Each row of T is roughly a mix of the hidden directions of one of a few groups; some rows fit no group.
T:
[[  9   6 -22   1 -29   2 -17  -6  11 -15]
 [-15  16  14  18   4 -23  10 -14 -13   8]
 [-14   4   5  31   3 -22   9  -1  -9  16]
 [-18  20   9   3   7 -24   9 -21 -11   5]
 [ 15  -3 -17 -10  -1 -10   2 -16 -22 -25]
 [ -1  -7  -1  26  22   7 -11  -7 -20 -17]
 [ -6 -19   4   4  -5  18  27  12  22   1]
 [ -2  -6  24  -3  20  -6  28   9  -3  13]
 [-15   4  -7  29   0 -16   5   5 -22  12]
 [  8  15  -6  -5   8 -11 -31 -16 -18   2]
 [-13   9  -9  27  -2 -17   2   4 -20  18]
 [ 21 -17  16   8  -5  17   0  14  22  -2]
 [-26 -16 -25 -12  13 -13   1   0   0  -7]
 [ 25 -10  -2  -6 -11  27  -9  17  10  -3]
 [ 11  -8  -8 -14  14  17 -23  13  -9 -20]
 [-23   4 -10  18   6 -25   7  -2 -15  13]
 [-16  11 -23 -25   5 -12  -9 -15  -8  -1]
 [ 10   9  -7  -4   9  -5 -34 -18 -14   3]
 [ 12 -20  10  26  -4  10   7  22  10   5]
 [ -1  14  13   5  17 -11 -16  10 -26 -16]
 [ -4 -10 -13   1 -15   7  36   7  14   5]
 [ -4  12  24   2  22  20  12   1   2 -17]
 [  9   1  20   3  -9  28  11   7  23   7]
 [-14  16  17  18   6 -15  19  -6 -19   1]
 [ 11 -18 -20 -13  -5  22 -10  20   8  -4]
 [-13  22   0  -1  12 -12  -5   6 -32   7]
 [-29  -4 -22  -8  12 -14   3  -4 -17  -7]
 [  3   2  -4 -20 -32  -8   7   7  21   9]
 [  8   0 -16  -4  -9 -13  10 -11 -28 -22]
 [-25   9 -22   0   6 -12   9   6 -24   6]
 [ 12  -8  24  32  -5   3   9  10   7   6]
 [ 12 -10   5  12   7   4  12  21  -2 -32]
 [  7 -20 -28  -3  -6  10 -19  15   9   7]
 [ 22  -9  -7   1 -11 -17   8 -14 -21 -18]
 [-15  22  -9  -8  -7 -16   2  -9 -16  24]
 [-17   6 -21 -26   8 -16  -6 -16   2   1]
 [  4  14  -5  -4   9  -9 -32 -16 -19   8]
 [-30   9  -7   2  15  11  -3  20 -17   3]
 [ -1  -1 -26  -1 -14   0  33   1   1  10]
 [ -6  -2   7  18  31   3  -2  -5 -22 -15]
 [ 21 -14  -1 -10 -17   8 -27  -8   0 -15]
 [ 15  13  -7  -3   5 -14 -29 -14 -17  -8]
 [  3  -8  -7 -14 -33 -14   6   8  16  12]
 [ 25 -20   0  -9   8   7 -26  -2  -4 -13]
 [ 12   0 -19 -16  -5   3  -9  -9 -18 -29]
 [ 21 -15  21  23  -8  15  -2  10   9  -5]
 [-27  12   3   9  16   6  11  23  -4  13]
 [-16  11   4  17 -14 -15  28   0  -4  12]
 [ -3   6 -18   6 -11  15 -32  -8  -1 -14]
 [  7   8   5  -2  15  -5 -37 -10 -15  -2]
 [ 28 -10   5  -3 -23  -8  -4 -20  10  -8]
 [  5 -22  -8   5 -34  -4  -4   9  12  10]
 [-15  -9  19  -9  21 -11  19  10 -12  14]
 [ 22 -12  19  -7  -3  16  -4  -2  25 -10]
 [-22   2  13   9  11  10  -7  14  15  26]
 [  9 -10   4  -8 -26  -9  19  11  19  15]
 [ 16 -23 -13  -7  -6  13 -23   4  18  -4]
 [-18  13  17  13   9 -14  26  -3 -14  -1]
 [  2   1  13  -2 -12 -20  -2   5  21  30]
 [ -4   2  23  10  22  10  15   3  -4 -24]
 [  1  -4   2  22  31  -1  -2  -7 -22 -10]
 [ 14  18  12  11   8  21   9  -7  12 -23]
 [ -7  -3 -11   0 -16   1  38   8  10   6]
 [  2  18  -1  -5   8 -13 -29 -12 -22   6]
 [  1   4 -22 -23   9   2 -12 -21 -10 -18]
 [ 16  -7   4 -27   0  20   0   4  22 -12]
 [-18   5 -13  -8  -8   3  13  -9   1  35]
 [ 24  -3  30  11  -7  14  -1  -2  14  -5]
 [-19   2 -21 -11  -4 -15  -4  25  15   3]
 [ -1 -14  22  25 -10  -6   0  10   2  23]
 [ 24  -2 -15 -15   2  -3   1  -8 -12 -29]
 [-18   7  14   7  -8  12  -2  12  25  22]
 [ 14 -12   2 -14  19  16 -28   3  12  -3]
 [  5  -1  -2 -17 -26  -2   5   7  19  26]
 [ 26  -4  -6  -4 -12  -1   7   7 -15 -30]
 [ -4  -5  17  -3  25 -15  24   5 -12  12]
 [-14  -3  19  22 -15  -1   2  12   9  25]
 [  3   9  -8 -22  -2 -13   3  -2   3  36]
 [-19  11  17  -8   7  -3 -22  -9  -3  24]
 [ -3  -8  24  -5  14   4  21  11   2  26]
 [ 13  -7  -2  -1 -33  -7  -9 -25  -1  -7]
 [ -1   8 -20 -22  -3  15 -14  -2  -9 -25]
 [ 15 -11  -3 -17  11  16 -30   0   5 -12]
 [ 10   6 -19  12 -14  16 -26 -11   5 -13]
 [ 14  -3  11   1  14   1 -36  -7  -2 -14]
 [-13 -15  17  -3  20 -11  16  11 -14  17]
 [  4  28 -11 -27  -4 -16   6  -8   7   4]
 [ -4  11  19   9  22  20   5  -2  -3 -25]
 [ -3   0  -8   1 -21  -8  36   8  11  -4]
 [ -8 -10  26  10   2  28   6  12   9 -10]
 [-19   3  14  19 -11  -7  11   0  11  27]
 [  4   3  -2 -18 -32  -6  10   8  23  -1]
 [ 19  -3 -13  -4   0 -12  12  -5 -24 -25]
 [ 17 -19 -18  -5  -9  17 -24  10   9  -3]
 [ 20 -11  -7 -18   5   9 -27 -11   2 -16]
 [ 18   2  11 -28  -2  20   3   1  20  -7]
 [  4  -6   3 -16 -26  -5  11  10  20  22]
 [  8  -2   0   2 -37 -10   0 -23   2  -3]
 [ -2  21 -16  -8  -5 -16 -11 -17 -18  18]
 [ 11 -11  22   8  10   6 -15  10   7 -28]
 [ -7 -14  18   2 -11   8  19  10  29  -6]
 [-11 -11   9   4 -10   9  31  15  20  -1]]

Each list below has four rows that fit no group; the rest each fit one group, if only roughly. Name those rows in the order they come.
  * q589: [-13 -18  18   5   3  19  12  19  19  -4]
  * q665: [-11  -4 -11 -22 -21 -16  -4   5   5  24]
  * q254: [ -9  23 -18 -27  -8 -13  -8  -2   5 -10]
  * q825: [ -1   6   8  15  15   7   1  -4  -7 -38]
  * q285: [ 14   7  29  -7   8  10 -10   1   9 -25]
  * q948: [ 15   4  -9 -10 -31  -4   9   1  23  -8]
  * q322: [ 17 -10   8 -22   0  13  -5  -4  30  -8]
  * q40: [-13 -11 -14  29  -3 -18   0   9 -10  16]
  * q622: [ -9  19  -9 -23  16 -21  -2  -7 -15   9]
  * q974: [ -2  23 -13 -12  23  -8 -10 -15 -14  12]
  * q843: [-17  -3  -5   2 -18   4  16  33   7   5]
  * q472: [ -8   4 -14  18  -8  -4  35  -7   4   8]
  * q361: [-30   6 -12  22   0 -18  -6   3  -6  11]
 => q285, q843, q472, q361
  * q671: [ 27  -5 -10  -5   8 -18  12 -17 -10 -17]
  * q148: [ -2  24 -16  -3  -4 -22   3  -3 -27   3]
  * q846: [ -4 -29   4   0  -6   7  30  12  10   6]
  * q633: [-14  15  -8  -5   9  -1 -13  -7 -20  29]
  * q951: [-14   1  13   5  -5  19 -10  26  18  16]
  * q616: [-8 11 -7 11 -8  9 22 18  9 26]
  * q706: [  6  -6   0  -3   6  15  32   5  22 -15]
  * q723: [ 22   7 -12 -13 -14  -3  16  -6  -4 -28]
  * q667: [  2 -11  -8 -10 -25  -7  -4   4  10  32]
  * q576: [-15  22   0  23  -4 -17  -4   7 -17  13]
 => q846, q616, q706, q576
  * q898: [-21   2   9   1  21  -2  24   8   7  20]
  * q658: [  3  13 -16  -7   6  -7 -21 -16 -24  17]
  * q499: [ 10 -20  14  21 -14  17   9   9  13 -11]
  * q956: [ 21 -22 -11 -23  -8   6   0  19  -5   0]
  * q61: [-15 -20   2   7 -11   8  13  20  22 -13]
  * q431: [-14  -4 -17   0  -2  10  33   9  -3  18]
  * q758: [ 18   1 -12  -4 -12 -17  16 -20 -12 -19]
  * q36: [ 31   0  20   9  -2   4   3   5   6 -24]
  * q802: [  8  -5 -19  12 -25   9 -25  -6   6  -8]
  * q606: [-16  22  -3 -22  22 -13   0  -5 -11   8]
  * q275: [ -5  -2 -16 -16  11  11 -24   1 -21 -17]
  * q193: [-23   4  13  15   9   8  -4  23   0  21]
  * q984: [ -6 -12  25  12  24   3  19   8 -10  -5]
  * q514: [ 18  -6  18 -20  -2  11  -3  -8  24 -14]
 => q898, q956, q61, q36
  * q673: [ -3   1 -14  -4  21  12 -17  -9 -20  23]
  * q301: [ -5 -10  -1 -18 -21  -2  -2  13  10  30]
  * q149: [-33  16  -2  12  -5  -5  17   6  -9  13]
  * q696: [ 18  -2 -31 -16   1  -1  -4  -1 -11 -20]
  * q32: [  4 -26  14  27  12   9   9   7  -7   8]
  * q573: [  6   1 -20 -16 -22 -25   1   0   6  16]
  * q394: [ 12 -13  -9 -10  -4  13 -24   6 -18 -22]
  * q173: [-22  18  13  -2 -10 -20  19  13  -8   8]
  * q920: [ 28  -5  -4  -2 -13 -16  17 -13  -8 -18]
  * q163: [ 15 -11   5 -16   1  25 -18  18  14   5]
  * q269: [ 28 -14 -12 -10   4   7 -28   0   3  -3]
  * q905: [ 14 -14  29  20  -1   0   1 -11  16  -8]
  * q186: [ 18  10   5  -1  15  -3 -30 -11 -15  12]
 => q696, q163, q269, q186
  * q838: [ 12 -17  -7 -10  14   8 -27   1 -19 -13]
  * q679: [-16   0  18  25   8 -22  11 -13  -8   2]
  * q553: [  9 -11   9   6  34   4   2   3  -8 -23]
  * q568: [18  2 31 20 -5  5  6 -4 16 -4]
  * q552: [  6  22   7  -6 -10 -25 -19 -12  -8 -11]
  * q820: [-24  -6  26  -2  -4   5  10   7  20  14]
  * q445: [-11  -9  10  20  20  15 -10  -1 -16 -19]
  * q873: [-3 -7  8  5  6 11 36 -2 12 18]
  * q446: [-25   2  -9  17   7 -23   2  -9 -22   1]
  * q145: [ 26 -13  -7   2  -9   2 -20 -17  17 -10]
  * q724: [ -3 -24  23  17  10   1  21  12  -2   4]
  * q172: [ 11 -17  -9  -4  11  17 -29  -5  18  -5]
  * q697: [-22  10   0  27  10 -15  -2   2 -13  16]
 => q553, q873, q172, q697
  * q62: [  1  -9 -25   4 -28  -9 -20  -2  -2 -10]
  * q410: [ 15 -13  27  25  -3  -1   3  -3  18   0]
  * q422: [  1 -25  16  10 -19   9  14  18  13   1]
  * q983: [-28  -3  -8  13  -7 -18  21  14   3  10]
  * q367: [ -4 -33 -13  -9 -13  -2   0   6   6  22]
  * q328: [  2  13  -4  -7  -1  -6 -40  -7 -11   2]
  * q189: [  6 -16  -2   6 -11   7  29  13  19 -16]
  * q241: [ 21 -16   3  -7  -5 -11 -13 -27  16   4]
  * q795: [  0  -4 -18 -17  -1   9 -25  -9 -16 -20]
  * q331: [-13  -9  -2  21  -4   6  31  11  16   1]
 => q983, q367, q328, q331
  * q305: [ -4 -18  20   8  18 -11  25  10 -10   5]
  * q408: [-11 -10  10  10 -10 -19   6  27   6  19]
  * q663: [ 22  -8   2   3 -30 -17   3 -17  -1  -8]
  * q101: [ 17  -6   4  -6 -28  -1 -12 -22  17  -1]
  * q942: [-13  10  16   5  10 -24   6 -19 -12  18]
  * q253: [-16  18   0  -9  19  18   1  21  -9  15]
  * q909: [  1 -14  -8 -18 -22 -22  10   7   6  18]
  * q824: [ -3  19  11  -2   8 -17 -29  -6 -20  -1]
  * q247: [  8  14   3  -2   2 -23 -27  -5 -21   9]
  * q990: [  8 -15 -22 -24  -3  16 -18   5   7  -8]
 => q408, q942, q253, q247
